rotation steps, each row followed by its count of steps
The counts run from 0 to 810.
[ 72  75 167 111 108 201  99 117 123 120 134 156 207 182 164 143 111 128
 112 106 100 139 119 132 142 152 142 103 141 132 105 126 107 158 139 137
 156 122 124 138 132 142 132 113 116 101 115  95 154 121 117 133 113 150]
713
[151 150  96 159 140 116 143 118  77 135 153 138 161  91 117 156 146 158
 113 109 135 133 141  94 164  73 128 118 121 115 136 168 151 148  76 123
 115  99 198 166 143 144 110 105 125 161 104 152 117 138 154 151  96 130]
727
[127 109 124 130 146 117 140 133 119 113 113 118 131 159  91 142 115 164
 105 125  78 130 160 110 179  95 163 127  78 157 115 151 192 105  86 170
 147 119 153 103  86 131 100  98 140  65 124 125 135 154 132 132  95 130]
126
[134 128 137 141 174 175  98 140 111 110 160 158 218 160 145 144 115 126
 100 112 133 126  95 100 153 130 118 132 144 115 142 173 126 127  92 149
 166 116 113 158 146 161 159 118 104 122 116  90 107 133  78 144 111 113]
599
[111 124 155 106 127 116 106  42 116 139 113  96 114 178 125 137 119 117
 153 117 107  97 125 139 126 132 118 143 140 146 159 163 151 170 132 144
  63 129  99 147 101 127 191 112 101 131 139 151 165 132 122 149  86 121]
174
[159 123 148 138 126 146 141 192 154 152 131 106 127  73 109 129 122  94
 158  94 182 154 107 152 127 160 114 114 119 132 107 100 103 147 157 135
 171 154 119 152 106 134 204 135 135 135 133 109 120 103 116  93 117 157]
656
[145 141 100 154 113 142  76 145 119 108 168 169 127 113 124 153 116 139
 152 140  98 150 127 131 150 106 106 150 118 140 124 105 137  84 101 103
 163 154 136  83  93 193 124 136 102 156 144 138 167 116 162 159  78 126]
427
[157 151 126 126 150 107 126 165 158 142 100 116  52 112  98  88 166 168
  95 138 125 139 151 134 108 145 138 121 102 115 107 136 123  76 156 146
 180 108 116 146  88 127  83 163 154  92 149 120 111 131 132 109 144 131]
576
[100 142 130 112 113 127 160 122 141  85 101 104 125 150 114 128 134 136
 165 147 146 124 120 127 109 170 137 112 130 171 129 138 149 170 150 161
 110 170  78  64  98 146 136 105 141  65 164 102 123  94 116  83 153 144]
415
[156 129 137 157 128 163 191 185 132 132 121 114 103  87  88 100 150 118
 137 116 165 145 167 122  83  82 110 114 104 148 107 102 111 119 150 158
 142 107 127 149 126 134 115 115 125 160 159 125  99  87 164 122 109 143]
155
[174 142  93 131 112 126 122 133 106 142 129 100 145 155 125 144 175 141
 130 143 151 134 156 109 127  91 132 117 101 140 143 158 194 119  95 204
  86 130  96 119 142 145 105  80 114 149 145 142 114 113 130 164  99 103]
513
[ 96 142 108 116 128 165 152 144 141 102 115 190  70 146 152 130 130 153
  95 135  76 130 130 123  97  97 134 155 130 116 137 139 103 118 126 168
 122 134 157  72  97 110  91 127  96  86 164 101 110 122 177 141 133 132]
252
[113  94 187 147  89 147 153 137 158 100 111 155 140 120 107 131 132  72
 137 152 151 152 102 152  99 147 130 100 140 147  93 110  98 141 150 104
 141 134  69 115 118 165 123 132 149 103 153  96 151  75 114  85 143 153]
536
[144 117 141 109 122 177  80 162 159  97 139 105 156 169 157 135 114 139
 132 111 119 132 141 145 116 188 101 136 134 110 107 129 135 104 138 157
 164 182  91  82 105 130 177 137 104 106 176 106 124 121  95 111  98 126]
88
[108 145 135  85  99 136 119  63 123 126 106  88 101 175 155 122 128 124
 160 135 123  93 138 145  98 126 124 132 142 132 155 136 146 173 162 172
  48 132 102 116 120 102 173 100  87 136 143 146 144 123 136 145 109 123]
172
[123 161  84 109 117 136  94 131 138 154 127 190  75  98 154 191 155 105
 122 139 117 154  94 130 139 103 132 168 120 102 159 132 145 125  98 156
 119 149 130 121  90 161 123 130  98 141 134 114 136 126 172 169 125  96]
640
[124  67 159 139 106 132  97 120 117 109 117 112 153 180 142 120 103 118
 161 127  85 148 134 141 113 157 106 132 144 141 117  91 113 122 159  95
 124 168  98  65 133 104 163 139 119  99 165 164 185 146 105 114 124 140]
84
[161 160  88 113 156 102  98 135 175 168 144 122 100  97 110 121 162 133
 104 130 148 114 148 102 118 137 117 129 117 133 136 145 152  96 103 190
 145 113 124 159 160 143 110 150 142 175 145 128  76 103 159 168 125  76]
397
[112 128  90 131 112 142 143 132 107  93 117 174 134 152 170 148 141 135
 109 185 101 132 132 106 143  57 161 141 120 114 131 134 164 104  85 137
 106 121 133  72 145  98  76 101 102  95 115 140 136 160 117 145 154 105]
131
[150 178  88 126 129 155  75 136 130 120 179 165 124 126 174 135 155 200
  90 123 141 105 149 136 143 160 128 119 127 105 110 161 131  96 101 154
 142 127 167 125 121 178  91 128 107 148 146 116 123 127 144 151 103 137]
218
[144 160 100 129 141 161  68 132 131 115 178 162 123 126 164 138 148 200
 101 121 129  99 148 142 163 168 121 123 123 120 109 159 134  87  90 142
 151 126 172 130 117 185 108 134 108 146 146 121 143 130 139 154  90 140]
217
[151 130  95 142 143  95 119 102 109 150 123 112 141 130 104 179 145 115
 120 111 120 134 146  91 171  73 136 143 107 139 147 154 210 120  76 140
 110 123 111 152 128 159 110 102 132 152 126 143 142 139 144 174  95  86]
516
[117 119 115 124 139 129 133 130 127 115 114 143 139 155 113 151 119 151
  93 141  82 128 150 104 184  89 170 122  94 132 101 156 197 100  78 176
 157 116 153 113  90 132 102 107 135  68 114 112 136 154 129 123 105 118]
127
[112 125 110 101 125  89 107 103 138 153 113 129 156 139 143 179 130 121
  73 121  85 142 130  95 144 109 142 154 132  78 141 161 170 118  86 121
 134 133 142 140 129 115  63 144 139 129 110 114  94 148 155 168 128  74]
14
[128 165 103 131 142 119 165 143 126 135 132 127 128  90 120 109 153 163
 101 105 147 123 154  94  81 112 113 123 138 128 150 134 105 142 146 121
 133 107 156 162 158 149  46 140 144 175 135 110  71  92 191 158 140 124]
610
[ 94 110 121  91 152 124 127 166 146 149 105 123 154  81 160 171 134 105
 151 125 150 154  69 123 157 166 145 144 122 116 161 109 123 169 103 115
 142 162 139 135 131 116 143 139 142 111  96 104  67 122 106 158 186 113]
22
[133 136  98 168 144 126 167 110 107 102 117 175  75 146 116 153 136 130
 111 109  86 135 130 100 113  70 110 159 139 126 134 162 146 133 109 152
 100 142 137  75 117 125 131 111 109 100 200 137 158 142 170 111 101 118]
758
[167 109 127 140 177 106  84 117 142 154 156 111 132 108  96 109 144 137
 150 145 125 112 145 107 149 125  93 133 113 165 142 132 144  85  77 142
 136 108 126 165 162 168 133 145 124 182 136 164  98 115 133 181  99  88]
394
[125  98 179 157  97 149 160 140 145  88 119 156 131 124 105 115 127  86
 150 161 146 149 118 151  96 144 117  97 133 168  94 102  93 128 145 107
 131 140  78  92 131 161 120 122 141 104 163 111 149  77 110  84 132 162]
537
[133 146 103 126 114 119 135 117 113 154 140 141 159  69 135 162 144 127
 107 134 151 135 134  89 167  80 139 120 132  83 116 157 148 135  83 113
 140  98 188 185 136 139 106 123 136 165  79 141 113 133 154 147 118 101]
729
[104 130 146 109 121  82 124 106 133 173 132 107 162 114 113 111 120 155
 103 105 135 123 109 132 146 186 154  90 136 130 126 139  95 179 157 108
 141 105 164 184 141 111 108 151 178 121  68 109 115 128 122 113 150 149]
111
[116  73 176 120 112 157 141 132 168 137 100 157 111 141 109 121 147  66
 124 178 144 140 106 147 136 116 161  91 106 155 101 116 135 126 121 186
 120  95  73 137 136 117 140 113 133  90 125 109 138 104  94 111 152 126]
747
[ 93 122 144  79 125 173  96 150 139 101 118  94 179 182 176 144 103 137
 131 118  98 125 129 130 102 162 118 152 139  95 146 129 127 130 142 147
 154 166 109  91  89 114 152 133  90  98 135  92  90 125 112 148 123 113]
592
[ 74  94 130 118 146 166 137 101 114 100 117 134 127 126 154 105  98 158
 173 134  78 107 142 100 122 120  99 140 163 126 118 105  90 158 142  91
 125 143 198  96 133 107 163 145  98 103 157 167 133 148 161 128 135 134]
377
[139 154 112 145 121 161 148 118 159  87 151 155  77 142 131  80 105 130
 124 152 133  68 190 133 121 101 126 112 140 132  64 109 126  80 140 129
 143 100 128 100 160 114 120 134 120 145 154 145 171 139 137  93 110 129]
667
[132 145 100 133 121  74 134 138 154 161 113 125 121  99 100 147 117  88
 103 101 119 164 130  90 121 118 128 142 156  86 113 119 133 124 161  74
 188 150 100 130 133 136  98 174 183 124 127 113 146 142 155 100 146  88]
193
[184 142 106 151 165 101  64 146 131 165 136 142  95  94 107 138 178 123
 136 148 150 155  84 124 160 151 108 144 118 120 145 161 136  96  98 150
 144 136 105 150 117 174 167 151 128 126 155 144 134 133 104 142 136  90]
184
[178 146 137 155 146 134 130 146 161 131 161 139 134 117 105  78 128 101
 118 137 190 104 136 140 113 136 117  89 133 136 100 121 104  99 144 143
 159  91  86 165 192 132 149 144 150 174 117 122 137 113  79  97 129 118]
780
[119 131 143 118 101  74 111  88 101 135 112 117 110 182 120 123 104 151
 117 137  39 142 120 132  99 112 130 160 135 111 159 147 119 129 139 117
  95 127 152  90  75  72 109 140 105 107 124 152 138 163 153 135 107 128]
466
[100 169  92  90 125  94 143 134 170 146 113 152  94  72 137 166 125  94
 132 134 165 140  67 135 126 156 156 144 134 126 164 112 123 176 136 125
 125 162 113 117 121 132 131 145 152 123 109  87  91 102 145 129 186 108]
527
[ 97 119  97 101 115 101 139 102 174 183  95 130 106 112 133 149 149  84
 107 123 144 140 135 101 141 123 165 112 140 111 118 114 148 165 146 122
 129 129 106 156 184 114  94 151 182 122 112 119 141 136 147 123 190  85]
405
